which system made each run
run 1, W (11 x 18)
[[-16 -28  16  23  -8 -33  -8   3   4  18  35  -1 -43 -14  29  10   4 -20]
 [ 13  -2  -6  33 -38 -11   4  13   8  17  -9  32   3   2  43 -32  -6 -25]
 [ 40  21 -21  12   0 -21  -1  10  -7 -14 -22   9  -7  35  39  28  -7  19]
 [ 17  29  10 -37   0  -7 -23  10 -25 -22 -25  38   3  29 -17  -7 -30  -5]
 [ -7  19  11  22   4   7 -33 -19 -45   3  -2   1 -21   8 -34   7   1  42]
 [-20 -13  38  -7   3  -2 -46  21 -11  19  23  -8 -24 -22  -2   6 -27 -17]
 [  7   3   0  54 -33  -2 -12   8   9  33  -3  15 -20 -27  -8 -11  22 -22]
 [ 14 -14 -17  16  18 -36   1  21   6   1  15   5 -30  26  42  23  -2 -30]
 [ 27   5  -3  -1 -39 -18  -1  -2 -26  -9 -19  43  23  29  14 -36  -6 -20]
 [ 21  29   8  15  11  -8 -26 -13 -23 -28  -9 -14 -20  43  24  23 -15  47]
 [  4  29  30 -45 -10   8 -38  14 -19   4   3  31  -9 -16 -15 -16 -37  -7]]
run 2, X (11 x 18)
[[-10 -35  -2  -4  39 -20  10  -4 -20   1 -26  19  20  32 -42  39  -6  36]
 [  4  -6   1  31 -23   1 -37  22 -39  31  -5  29  -8 -17 -28 -32  -2 -33]
 [-53 -24  17  34 -18   9  25  -1  44  -8 -31  -1  31  -8   9 -17  -8   0]
 [ 18  10 -10  -6 -21 -27   2  19  21 -25   3 -21 -23  -6  29  21  12 -65]
 [ 10  46  -3 -40 -13  13  36 -33  24  -2  34  11  15  19  20 -20   7  14]
 [  6   0 -31  -4  35 -16  -5   4 -50  -7   9 -24  -9  31  22  33  -5  31]
 [ 23  31  20   5  -1  28 -42  -9 -16  11 -10  24 -27 -23 -23 -21 -13  47]
 [-32 -39  11  26  23 -15  12  -1  14  -1 -36  17   2   3 -50  36   4  15]
 [  6  -9   8   1 -29 -16 -19  24  -8  15  -1  38  -3  -8 -17 -26  -5 -70]
 [-39  -3 -13  22 -32  10  44  -8  25   0  -8 -11  51   7  29 -17   4  -9]
 [ 16  21 -19  -4   7 -14  -9  11   7 -33  14 -35 -37   3  58   8  -2 -33]]
run 3, K (11 x 18)
[[-35   8   5   5  12  12  -9   7 -18  21  -1  12  10   7  24  -2 -39  45]
 [ 26 -30  -9  32   4 -10 -19 -13 -38  -1 -12   1 -25  -1 -16 -11  23  20]
 [ 18  -2  -8  20  12   9  13  22  42  23 -23  -8  21 -10 -18  39   8  -5]
 [-18  16 -13 -15   5  -2  -4  10 -28 -11   9 -18  22  26 -23  -3  -2 -52]
 [  9 -14  21 -35  -6   9  11 -12  27  14  29  26   2 -16   6 -42  -2 -13]
 [  4  22   6   0 -17   7 -13  -4  -9  -8  20 -41  -3  -4  58   3  -9  26]
 [ 14 -21 -10 -21   7 -29   3   1  -5 -41 -32  19 -38 -18  -2  17   7  13]
 [-39  26 -14  10   4   1  23   7  -3  32  -7  21  17   5 -17  33  -8  34]
 [ -4 -27  -4  27  42   4 -23  -5 -35   2   7  -4  -9  30 -30 -30   3 -12]
 [ 36 -16  14  13 -27  21  -4  16  32  36 -10  -5  29 -34  -7  -6  12  -6]
 [  5  17 -17 -12  -2 -13   9   1  -4 -29  24 -48   7  27  20  22  15 -43]]
run 4, X (11 x 18)
[[-26 -49 -26  -5  11 -10   8 -10 -51 -20   4  -5 -12 -12   5 -45  17  -8]
 [ 29   1  30  24 -19  20 -26  25  40  35  -7  -9  22 -13  36   5 -25  14]
 [-39   2 -11 -21  19   6  26 -17  13 -40   8 -41 -18 -26 -38  21  34 -21]
 [ 67 -27  16 -36   0 -20  -5   7   6  18  17  42   3  22  33 -18 -14  -4]
 [-41  25 -22  18   3  36  11  -6 -28  31  21 -50  44  -1 -28  12  17  21]
 [ 14 -50  11 -11  29 -12 -34   4 -10 -40 -15   8 -56 -21  35 -36 -18   7]
 [ 26  27  31   9 -26  23   7   3  51  42  -9  -8  47 -13 -45  47  12  15]
 [-44 -53 -31 -28  44 -29  23 -12 -31 -31  30   1 -38   5 -11 -28  19 -48]
 [ 60  10  30  -1 -46  24 -27  28   9  48  -8   7  63   2  45 -18 -36  17]
 [-68  -3 -38  24  36  17  31 -24   0 -31  13 -72 -29 -30 -22  19  48   5]
 [ 88 -20  51 -56   4 -18 -43  18  30  -7  -1  44 -24   8  40 -12 -45  -8]]
run 5, M (11 x 18)
[[-16   0  15  -3 -10  -3 -12   0 -11 -29 -15 -28   7   3 -18  10   3 -13]
 [-14 -18  -3  -7   0 -14  12 -10  -7   9   9  21 -20 -19  -4   4  10  17]
 [ -6  14   4  25  -2  13 -13  13  -1  29   0  -9  17   0   1   9 -10  10]
 [  4   0  -1 -13  16  -8  -9   8  -6 -15 -12  25  -8  18   7  -6 -22  -4]
 [ 11  11 -12 -10   4  10  26  -6  27   7   7  -1  14  -1  -4   3  16  -3]
 [  1 -16   6   2  -5 -10 -12   1 -20 -15   6 -23   6  10   4  -4   4 -23]
 [  5   4   0 -14 -10   4   7 -19  -8  -2   2  11 -12 -23   3 -16   9  30]
 [-20  17   9  27  -3   2  -9   6   9  -1  -3 -21  -4   6   8  25  -7  -2]
 [  4 -18  -1 -31  15  -6  -4  13  -4  -1 -12  20  -6 -12  -9   3 -11   4]
 [  0  13 -19  27   2   7  14  -7   5  20   4  -2  16  17 -13   6  17   2]
 [  1 -13   7 -14   6  -4 -18  10 -12  -7  13   0  -9   4  25 -23 -18 -20]]
run 6, G (11 x 18)
[[  5 -38  28  -4  -7 -18  20 -22  27   3  15 -16  -4 -11   8  33  19  29]
 [-18   1 -24 -26 -16  -9  -3  31 -44  -2 -12   6  10 -24  24   2 -20  -4]
 [ 20 -33  -4  13  35  15   4  -8   9  26   8  13   9  11  -4 -22   1  31]
 [  4  36  -8   1 -16  14 -12  18   2  25  24 -24  -8 -27  10  19   4 -16]
 [-19 -13  -5  -4  35  21  -1 -13   1 -35  -4 -21  -6   6   5 -38  -2   9]
 [  2  -3  25 -22 -35 -13   9 -18   9  22  34   4  -5 -22   2   8  15   3]
 [-43  -4 -14   9   4   1   1  22  -8  -5 -23  14   2  -9  24 -12 -30   3]
 [ 35 -29  24   2  10   6 -13  -7  14  13   2  -7  -4 -14   1  11   6  36]
 [-15  16 -43  -6  -3   2  10  15 -26   4   7 -15  -8 -27  11   8  10 -10]
 [  1 -28  15 -18  39  14  -3 -10   1   2  18 -11  13  18  -3 -23 -10   7]
 [ -5  22   3   9 -40   9   0  -1   2  29  18   1  -1 -33   5 -12  12 -10]]
run 7, W (11 x 18)
[[-11  24 -35  21  -4   1  21  19  15  -2 -31  25  -3 -10  -1  -2   2 -17]
 [ 23 -26 -17  -6  35 -18   6   7 -18   1  -7   9   7  28  -5  17   0  11]
 [-15   5  21  -6 -23  -1 -13  -2 -24 -16  -9 -12  34  22 -15  -8 -10 -17]
 [ 24  13   7   6  11  20 -24 -13   3 -10  11 -29 -24  -7   0  -9  11  20]
 [ -4  12  16 -30 -16 -13   6  -3  13  12  25  17 -18 -19  -1  13  -1 -17]
 [-26 -11 -19  32   3  -3  15  -8  -2   0 -17  22 -17  -8   0 -16   6  15]
 [  8 -23   2  -7  15  -5  -3  21  -3  21   5  -1  23  14  23  12 -21   3]
 [ 13  20  -4   9 -25   5  -6   8  -1 -16 -34  -6  19  -3 -14   0   8 -13]
 [ 19   9  -2  -9  41  -2  -8  -6   4  -7  21  -7 -29  21  -9  12   6   1]
 [-18   1   9 -22 -31 -13   4 -11 -27   4  13  19   5  -9  -9 -19   1 -12]
 [ -5 -12  11  33  10   7 -10  -9  12  -5  -6 -16 -14  -3  20   0   0  34]]
run 8, K (11 x 18)
[[ 18  -9 -25  -3  39  13  19  -7  23  31  21  28 -16  -7  15 -18   6  23]
 [ 24  11  -9  -3   9  20 -30  16 -35 -11 -20 -40  16  -1   1  12  -9  27]
 [  4 -20 -14 -20  11  -9  20 -10   4 -10  -1  -2 -17 -26 -44  15  38 -11]
 [-44  -5   5  -9  16  13  10  16  12  23  14 -16  35   2   3  13 -23   0]
 [  5 -34   1  -8  -5 -12 -20  -1 -47  -1  18  -3 -10  -4  11 -30   5 -16]
 [ 30 -14 -12  -5  -4   1  23   8  33  25   2   2   6 -24  31  13   8  19]
 [  2  21 -27 -20  21  -6  -8  14 -35 -22  -6 -22  -2  17   4  26  -7  -3]
 [ -3 -16  -9 -31  16   7  19  -6   1  11  -4  34  -3 -25 -35 -19   7  11]
 [-13   3   8  12  10  19  -8  -5 -14  25  28 -39  16   6   8   7  -3  26]
 [ 20 -48  -1  -7   9 -10 -15  15 -10 -17 -14 -11 -18 -25  -7  -4  10 -19]
 [ -8   5 -16 -12 -21  -8  33  11  10  27   6  -2  33  -9  12  32   4   3]]
run 9, M (11 x 18)
[[ 31  24 -10   8 -25  22  -8  28  29  17   1 -21  -4 -45  49  -7  -2 -11]
 [ 11  -7  27   0  22   2 -22 -11   6 -59 -43 -10  -2  24 -35   6  -4   6]
 [ -4   0 -22  -8   6 -13  24  -4  15  21  32  19 -47 -35 -18  11  35 -23]
 [-18 -25  19  41  -8  29 -23  14  -7  20 -19 -19  36 -11 -14 -27 -10  -6]
 [  4  24  22 -11  -1 -21 -12 -20 -12  -5  18  56 -34  30  -2 -13 -17   3]
 [  7   8   0   7 -24  10  25  13  59  17 -12   1  27 -19  23   9   1 -15]
 [ 36 -30  28  -7   3 -23 -27  -5 -18 -25  -5 -15   8  31 -18  15   4 -15]
 [ 28   5 -29   6 -16   5  16 -13   2   9   5  16 -36 -39   8 -18  35  18]
 [-17   8  30  38  13  23 -37   5  21 -13 -10 -40  -7   0  -2   1 -13  -2]
 [ -7   9   3 -34   6 -10  -2   4  -1 -11 -12  49 -31 -17 -35   1  -6 -12]
 [-15 -16  -2  44  -5   5  26   0  33  39   5  -1  28   8 -16   2  16 -13]]
run 10, G (11 x 18)
[[ 16 -43   7  -8 -10  -4  25 -26  14 -29 -13  -4  27  12  36 -27   7  27]
 [  3  31  -4 -16 -38 -15  10   2 -21  34  21  15  13  -1  35  25 -12  29]
 [  2  11 -10   3  44  17 -26  11 -13  -3 -10  22 -27  11  11 -27 -32  28]
 [ 18   7   9  -4  11  10  -4 -13  17  21  25  -5 -39 -36 -36  19  29  14]
 [-52 -14 -19  -7  18  -2   2  21 -17 -20   0 -22  -9 -18  -6  -3  -4 -38]
 [ 13 -52  32 -13  -8   7   8  -7  19  10   1  -2  36  -9 -11 -18   7  -2]
 [-14  14 -20  28 -39  -4  11  19  -7  21  -3 -12  24 -11  44   5  -2  -6]
 [ 28   1   8 -16  30  16 -12  -8  10 -21  -3 -15   6  23  33  -9 -20  38]
 [  5  36  -9 -16 -24  -2   3 -20 -27  17  30  10 -27 -24  -7   0  22  24]
 [-40  -8  -1  -8  49   0  -1  11   9  -6  13  18 -30   9   4 -12 -28 -14]
 [  9 -19  33  -1 -18  12 -15   1  15  18  -9  -3   2 -47 -39   5  11   9]]
run 11, Q (11 x 18)
[[-25   1  24   6 -26   5 -22   0 -13 -49 -43   7   8  -2 -30 -36 -10 -39]
 [ -1 -51  27  41  23 -33   2   4  31  23  17   3 -13  27  10  31   0 -16]
 [  3  47   2  -5 -47 -16   0   8   0  -6 -18  65   4  15  11 -22 -21 -27]
 [ -6 -45   2  16  44  -8  -8   1 -19 -21  13 -28  18  57  10 -19  -8 -32]
 [ 39  47  23   2  -5  -3   0 -12  70 -12  -1  39 -37  14  14   5  -3  -7]
 [-35  -8  25  22 -38 -14 -12 -11 -31 -35 -18 -31  37  34 -14  -9   3 -38]
 [ 11 -21  17  25  40 -33   5 -19  31   7  12  50 -55  31  -1  21  -1  21]
 [-31  49  21  14 -40  16 -33  23  -9  -9 -26  16  26   8  -4 -33 -41 -43]
 [ 48 -79  14  20  37 -37 -13  -4   1  -8   8  -7 -15  37  10   7  13 -18]
 [-16  69   2  -1 -32   3  26   5  65  -4 -17  60   0   4  -7 -10 -10 -45]
 [ -3 -44  22  28  -4 -30 -17 -18 -54 -16  27 -46  28  69  28  -8  -1 -14]]
run 12, N (11 x 18)
[[-31 -13  49  22 -39 -14 -12   6  16  22  -8  26   0 -19  20  11 -28  20]
 [ 38   6   2   2 -28   0 -21   7  -4  18   2  -3 -34 -56  -5  15  20   9]
 [ 53 -23 -13  -6  27 -14  -8  20  -2  -6 -32  19   1  16 -27  25   6  -4]
 [  3  55 -24  -1   4   5   5  -5 -24   1  -1   8  19  44 -25  13   1  -6]
 [-22   7  -4  25 -11  -4   8 -24  -9 -30 -12  19 -10  24  11 -51   5 -11]
 [  2  21  50  -9 -20  11 -17  -7  47 -10  12  -2  -8   0  23 -12 -20  -9]
 [ -9 -13  11 -30 -20 -18  13  -7  18 -25  -9  -8 -21 -41 -14  31  21  -1]
 [  2 -16  11  -8  -2 -20 -13  16 -24  13 -28  26  11   3  -7  37 -26  34]
 [ 19  31 -22  30  -9  14  -6  -8 -17  29  -1  17 -14 -10 -27  -6  23  24]
 [ 30  -8  -2  28  20   4 -26   9   6 -24 -24   5  -9  23  -9 -25   0 -29]
 [ -2  48  11 -37  -3   5   3  -3  14 -12  19   3  10  21 -20   0  -4 -39]]
run 13, N (11 x 18)
[[-19  45 -13  45 -29  20 -11  -4 -17   4 -32  -2  -1 -23 -23   1  10  30]
 [ 24 -19  30  18   8   6 -48   0  -9  -8 -11  23 -31   3 -24 -42  -7 -21]
 [ 14  43   9 -16 -12  -3   8  14  44   8   4  13   8   6 -31  28   5 -56]
 [ -9  -4 -10 -14 -40 -48   8  -6 -48 -41 -18  10  -3  18  12  11   7 -17]
 [ 14  34  20 -10 -16  -3   4 -20  14  13   9  54 -10  21  28 -13 -25  40]
 [ 20  12   9  28 -22   9   0 -24  33 -37 -24 -26 -29 -28  -3   9  34  23]
 [  4  -5  31 -36  36  -1 -38  17  -7 -31 -33  11 -15   1 -31  15 -34   8]
 [-27  28  -3  14 -24   0  18  -8  -3  27  -9  24  21  -5 -67  21  18  -3]
 [  3  -1   1  49 -20 -24 -36  15 -38  -3 -19  24 -25  18  19 -17 -15 -20]
 [ 54  46   9 -34 -23  18  -1  -6  36   8  16  31  -2  -7  -4 -30   7 -23]
 [ 11 -14   7   5 -10 -43  18 -18  17 -59 -18 -18 -16  28   1  40  26 -19]]
run 14, Q (11 x 18)
[[  6   0 -10 -36  -9 -27   2  26 -13 -23 -25  22  10   5  -4  16 -14 -39]
 [  2  -2 -33  38  28  -1  21   2  13   7   3  -8  16  40  13   2  11 -13]
 [ 36  38  27 -24  -8   5 -11 -23   8  -6  12  19   1  31 -11  -9  -4  10]
 [-26  -4   8  24   5   5 -10 -16  -6 -29   4 -25 -19   0 -18 -23  18 -23]
 [ -3 -18  42  15 -11 -14  -2  -8  33  10  -3  22 -11  -1   7  17  -9  25]
 [-27  11  -5  -6 -24 -20 -11  21 -31  -6  -8  16  -3   0  -1   2 -16 -37]
 [ 15 -34 -12  20  35  -5   4  11  10   4  -8   7   6  28  20  -7  -9   5]
 [ 23  44   9 -24 -13   4  -6   5  24  -5   3  10   7  11  -5   1  -8 -30]
 [  1 -23  -3  29  -1  -9   8 -20  -9 -21   4 -25   4  22   2 -12  27 -10]
 [ -9  20  28  -9   6  -5   7 -20  33   2   8  36 -21   8 -11   9 -11  17]
 [-25   6  10  26 -19  -2 -29  10 -35 -14  -6 -20   0   3  10 -13 -13 -22]]

runs to name
run 15 (2 x 18)
[[-22  17   3  -3 -17   6  -2 -10 -41  18  16 -15  23   6   6   4  -9  36]
 [ -7 -17  -7  13  12  -7 -16  10 -14  -7 -17   5 -41 -33  16   2  -6  30]]
  X
run 16 (2 x 18)
[[ 25  -9  -1  12 -48 -23 -13  -8 -31 -31  -6  -5  -6   7  37 -35  14 -27]
 [-25 -21  12 -17  41 -10  31 -11  50 -25  -6  23   2  28  -9  12 -12  -4]]
  Q
run 17 (2 x 18)
[[ 34 -36  -3  18  19  10   0 -31 -23  -1   5 -17  25  31 -40 -22  36   6]
 [-23  11  28 -31 -17  -4  -9 -14  -3 -24  43 -54   7  11  28   9  -5 -22]]
  W
run 18 (2 x 18)
[[ 15   1 -27 -15  14  -4  -4  24 -26  11   2  -4  15  11   8  14  -6 -12]
 [ 19  10  -7   5  17  24  -3  -9  -1  12   9  -1  13  15 -14 -28   6  -3]]
  G
run 19 (2 x 18)
[[ -2  -4  20  12 -13  11  12 -50   8   5  43   2  -4  16  23 -59  15  17]
 [ -5  46  33 -17 -58  -5 -23   7   8 -21  -2 -17  -4 -16  29  13 -20 -14]]
  M
run 20 (2 x 18)
[[  5  24  14  27 -16  20 -44   2 -31  23 -14  44 -10  -8 -28 -42 -17  16]
 [  6 -64  17  -4  21   8 -23  24   4  13   6  -7   5 -21 -18 -29  -5 -44]]
  Q
run 21 (2 x 18)
[[  9   1  -4  -5  41  26  -8  12  10   5   6  -4   9  17  28 -26 -28  12]
 [ 20   4   1   5   2  12 -18  -5 -11 -26 -20 -43   7  -6 -26  18  19  13]]
  X
run 22 (2 x 18)
[[-18 -20  -6 -18  -6 -13  30  10  27   0 -11  35   4 -14  12  -8  -9 -18]
 [ -2  24   0   1  -5  -5  -9  -7 -35  16  27   7   6  35  25  -3 -17  16]]
  K
run 23 (2 x 18)
[[  2  -7 -17  24  -1  -6  30 -13  11  26  19  -1  21  23  -1   7  26 -10]
 [-16  11   5 -14   9   6 -25   7 -21 -17  17 -17  -8   8  27 -21 -23 -16]]
  X
run 24 (2 x 18)
[[-20 -48 -34 -22  36   8  33  13  -3  -6 -13 -13  40   3 -15 -15   5 -21]
 [-12  14  -9 -13  -5   2   4 -31 -52  16  52 -14  11  24  -5 -23  14   6]]
  M
run 25 (2 x 18)
[[-22  36   8 -27  -2  34   2  -5  15 -10  20 -36  32   4 -18 -14  -1 -31]
 [ 28 -24  11  14  -8 -17   3 -37   2 -12  18 -23 -36  -6  21  11  33  36]]
  Q
run 26 (2 x 18)
[[-20  32  26  22 -37  32 -13 -26   4  -6  16 -18   7 -11 -19 -51  12 -26]
 [ 12 -18  56   3 -24 -14  -3 -22  52 -35   9 -21  -9   9  32  -1   1 -13]]
  K
run 27 (2 x 18)
[[ 12 -21   1  28  15 -12  -2  17  19  36  -1  40 -15  -2 -19   8   1 -16]
 [  9  27 -26  26  -6  21   1  14 -10  10  -7 -18  42  22   8 -17   2 -18]]
  K
run 28 (2 x 18)
[[-36 -32  32 -13 -17  -9 -10   5 -12   2  -2  -2  15 -13  29  -3 -31  22]
 [ 15  23   4  36  -7  34 -13  13  29  21 -25  -6  14 -20   1  -2  -4  13]]
  W
run 29 (2 x 18)
[[ -3 -16  -5 -14  11   0  13  14  15  -2  11 -49  33   1   0  34   9 -24]
 [ 14  -2 -10 -10  -2  19  22 -16  25 -27  -3 -11  10  -6 -17 -35  32 -29]]
  W
run 30 (2 x 18)
[[-22 -12  -9 -13  15  -2  29   7  11  13   8   0  42  24  36  16 -25  25]
 [ 22  -3 -10 -13  11  -8 -36  10 -57   7  15  11 -34  -6  -3 -16  -3  -4]]
  K
run 31 (2 x 18)
[[ 46  -8  29  12   8 -28 -21  -4  -2  11  10  12  -2  51  -5  35  -6   5]
 [ -8  31 -14  18 -11   5  -3  -2   4 -16 -20  36 -11   9 -32 -39   8 -44]]
  Q
run 32 (2 x 18)
[[  1  -8  -5  27 -14   0  -4  23  17  18 -13  45  -5 -10  30 -48 -19 -27]
 [ 34  24  45  -7  -7  12  -7 -24  46 -10   1   8  21  34 -17  -7  -6   0]]
  M
run 33 (2 x 18)
[[ 15  22   7 -24 -15  22   0   3  -1   8 -19   1  33 -17   6   5 -15  48]
 [  0   1 -17  27  13 -11 -14  -9 -33   8  25   3 -40  12  26  -9   5  19]]
  G
run 34 (2 x 18)
[[  5 -15 -21  17   9 -13  22  16  21  28   7  20   4   5  -8  15  12 -32]
 [  9  18 -14 -13   9  13  -7  20 -13   8   6  -3  31  21  10 -18 -15 -22]]
  K
run 35 (2 x 18)
[[ -8  43  -2   1   7   7 -20  -1 -22 -21 -15  15  -8  22 -32  -8 -12 -10]
 [  1  -9   7  34 -21 -21   5 -17  -6 -10 -27  30   0  27  -2  -3   3  19]]
  X
run 36 (2 x 18)
[[-16  20 -37 -12 -29  11  34   7   7   7   7 -41  12 -53   4  27  35 -10]
 [ 23 -14 -20 -40  54   5  12   6  26 -12  20  19 -34   3  43 -30 -14  -3]]
  X
